One turn moves every row onto another: examples first, then more rows asked
Q_674: -2.634 1.376 -2.161 -0.013 -1.123 0.529 -2.178 3.420 -3.616 1.735 -0.646
 -0.887 -0.376 -0.964 0.425 -1.239
Q_109: -0.137 2.364 -3.248 0.855 -1.097 -0.999 0.602 -3.103 0.707 -0.520 1.367
 0.378 -0.378 0.452 2.806 3.313
Q_31: 1.182 2.471 0.408 0.120 1.981 -3.227 0.729 -3.328 1.292 1.546 1.784
 1.507 0.503 0.273 1.994 -0.391
Q_458: -0.832 -0.834 -1.048 0.028 0.643 1.842 2.500 -1.577 1.718 -1.095 -0.499
 -2.398 3.464 0.445 -0.450 3.683
Q_211: 1.481 2.261 -0.904 -0.897 1.127 -1.927 -0.361 -1.437 -0.481 2.690 2.593
 2.804 1.060 0.683 2.455 1.524
Q_841: 0.427 -3.693 0.845 -1.836 0.435 -0.672 -0.277 0.629 2.040 3.167 -0.613
 -0.463 -0.690 1.779 1.518 -1.945
Q_790: 0.013 -1.157 -1.067 -0.065 0.096 2.109 2.841 -1.608 0.269 -1.647 0.747
 -2.824 2.854 0.347 -0.613 3.644
Q_222: -2.757 -1.264 2.050 -2.048 -2.398 0.172 3.703 0.917 -1.273 0.217 -1.314
 0.644 0.883 2.145 -0.692 -1.297
Q_71: -1.347 1.540 1.256 0.008 1.564 -0.757 -2.849 1.391 -3.139 2.249 -0.736
 -2.126 0.693 -1.707 0.210 -2.852
Q_806: 1.885 1.367 -0.706 -1.149 1.334 -1.929 1.843 -2.517 1.219 0.740 -3.888
 -0.795 0.039 -2.194 1.038 -2.334
Q_431: 0.338 3.717 -2.722 0.897 -1.158 -0.036 2.295 0.501 2.015 2.300 -1.334
 2.221 0.042 -0.158 1.471 -0.471
Q_440: -2.260 2.785 1.422 1.725 1.057 -0.964 -1.859 1.369 -1.382 2.203 -0.271
 -1.804 0.171 -1.050 -0.006 -3.426
Q_416: -2.386 1.495 -2.554 -0.391 0.001 -0.354 -1.346 2.698 -4.855 1.511 -0.322
 -0.439 -1.032 -1.192 0.229 0.522
Q_205: 0.198 -3.378 0.409 -1.595 -0.146 -0.098 -0.354 1.443 1.732 3.619 -0.110
 0.240 -0.506 2.183 1.634 -1.132
Q_248: -3.451 2.747 -0.842 1.959 -0.659 -0.789 -0.475 1.538 -0.469 0.663 -1.066
 -1.888 -1.269 -0.722 -0.009 -3.556
Q_599: -3.610 3.582 -1.281 2.488 0.048 -1.499 0.900 1.231 -1.211 0.342 -0.350
 -1.084 -2.254 -0.404 -0.332 -1.854
Q_904: 0.093 0.948 -2.005 -0.703 -1.563 0.081 0.857 1.693 -1.630 -2.397 3.683
 0.585 0.530 2.976 -1.101 0.109
Q_821: -0.041 -2.942 0.858 -0.892 -0.087 -0.496 0.227 0.861 2.736 3.353 -0.163
 -0.045 -0.762 2.255 1.325 -1.924
Q_448: -0.644 -0.989 -1.184 -0.186 0.590 1.968 2.320 -1.382 1.396 -0.943 -0.478
 -2.284 3.567 0.439 -0.512 3.951
Q_534: 2.293 0.794 0.256 -2.242 2.601 -2.933 -0.732 -3.128 -1.074 1.803 1.042
 0.985 1.198 -0.733 2.199 0.489
Q_687: -2.081 2.513 0.551 1.042 0.494 -0.030 -2.684 2.601 -2.713 2.966 0.361
 -0.870 0.681 -0.908 0.311 -2.052
Q_919: 0.281 0.746 -0.193 -0.217 -0.041 -1.737 1.852 -1.105 0.042 -3.969 2.028
 -1.796 -0.261 2.087 -1.785 -2.434
Q_214: 1.673 -1.441 -0.916 -3.214 0.256 -0.932 -0.186 -0.014 -3.439 -3.315
 1.733 -1.531 0.843 1.130 -1.248 -0.580
Q_329: -2.414 -1.813 2.505 -2.701 -1.879 -0.095 3.529 0.372 -1.483 -0.047
 -1.892 0.116 0.854 1.694 -0.683 -1.618
Q_250: -1.860 0.718 -0.513 -0.568 2.013 -2.208 -0.508 -0.322 -3.598 -0.413
 -2.278 -2.985 -1.632 -2.439 -0.332 -2.145
Q_609: -0.057 -0.936 -0.941 0.339 0.162 2.193 3.136 -1.515 0.832 -1.640 0.872
 -2.752 2.763 0.508 -0.659 3.599
Q_509: 1.072 0.300 -3.144 -1.440 -0.161 -1.067 -0.703 -3.411 -1.589 -0.699
 0.315 -0.434 0.278 -0.798 2.927 3.692
Q_915: -1.830 0.262 -0.473 -0.834 0.682 -0.982 -1.912 0.767 -3.129 0.338 -2.480
 -3.307 -0.654 -2.329 -0.029 -3.195
Q_454: -0.047 -0.999 -0.810 0.259 0.301 1.986 3.002 -1.760 0.586 -1.793 0.698
 -2.984 2.806 0.309 -0.696 3.395
Q_640: 2.424 0.453 -3.058 -2.923 0.081 0.241 0.004 0.538 -1.981 2.576 -2.544
 1.409 1.178 -1.986 1.804 0.953
Q_14: 0.560 1.197 -1.953 -0.092 0.379 -2.248 0.613 -5.123 0.729 -1.650 -0.227
 -1.484 -0.439 -0.786 2.424 1.743
Q_20: -2.381 -1.903 1.940 -2.907 -2.222 0.307 3.236 1.063 -2.116 0.381 -1.545
 0.529 1.042 1.741 -0.507 -0.920
Q_587: -0.606 -0.920 -1.057 -0.320 0.859 1.901 2.320 -1.620 1.476 -1.014 -0.535
 -2.465 3.526 0.346 -0.455 3.775

Q_222 turns into -> Q_20
Q_587 turns into -> Q_458
Now find these:
Q_841 turns into -> Q_821
Q_211 turns into -> Q_534
Q_640 turns into -> Q_806
Q_915 turns into -> Q_248
Q_214 turns into -> Q_919
Q_14 turns into -> Q_109
Q_416 turns into -> Q_250
Q_687 turns into -> Q_71

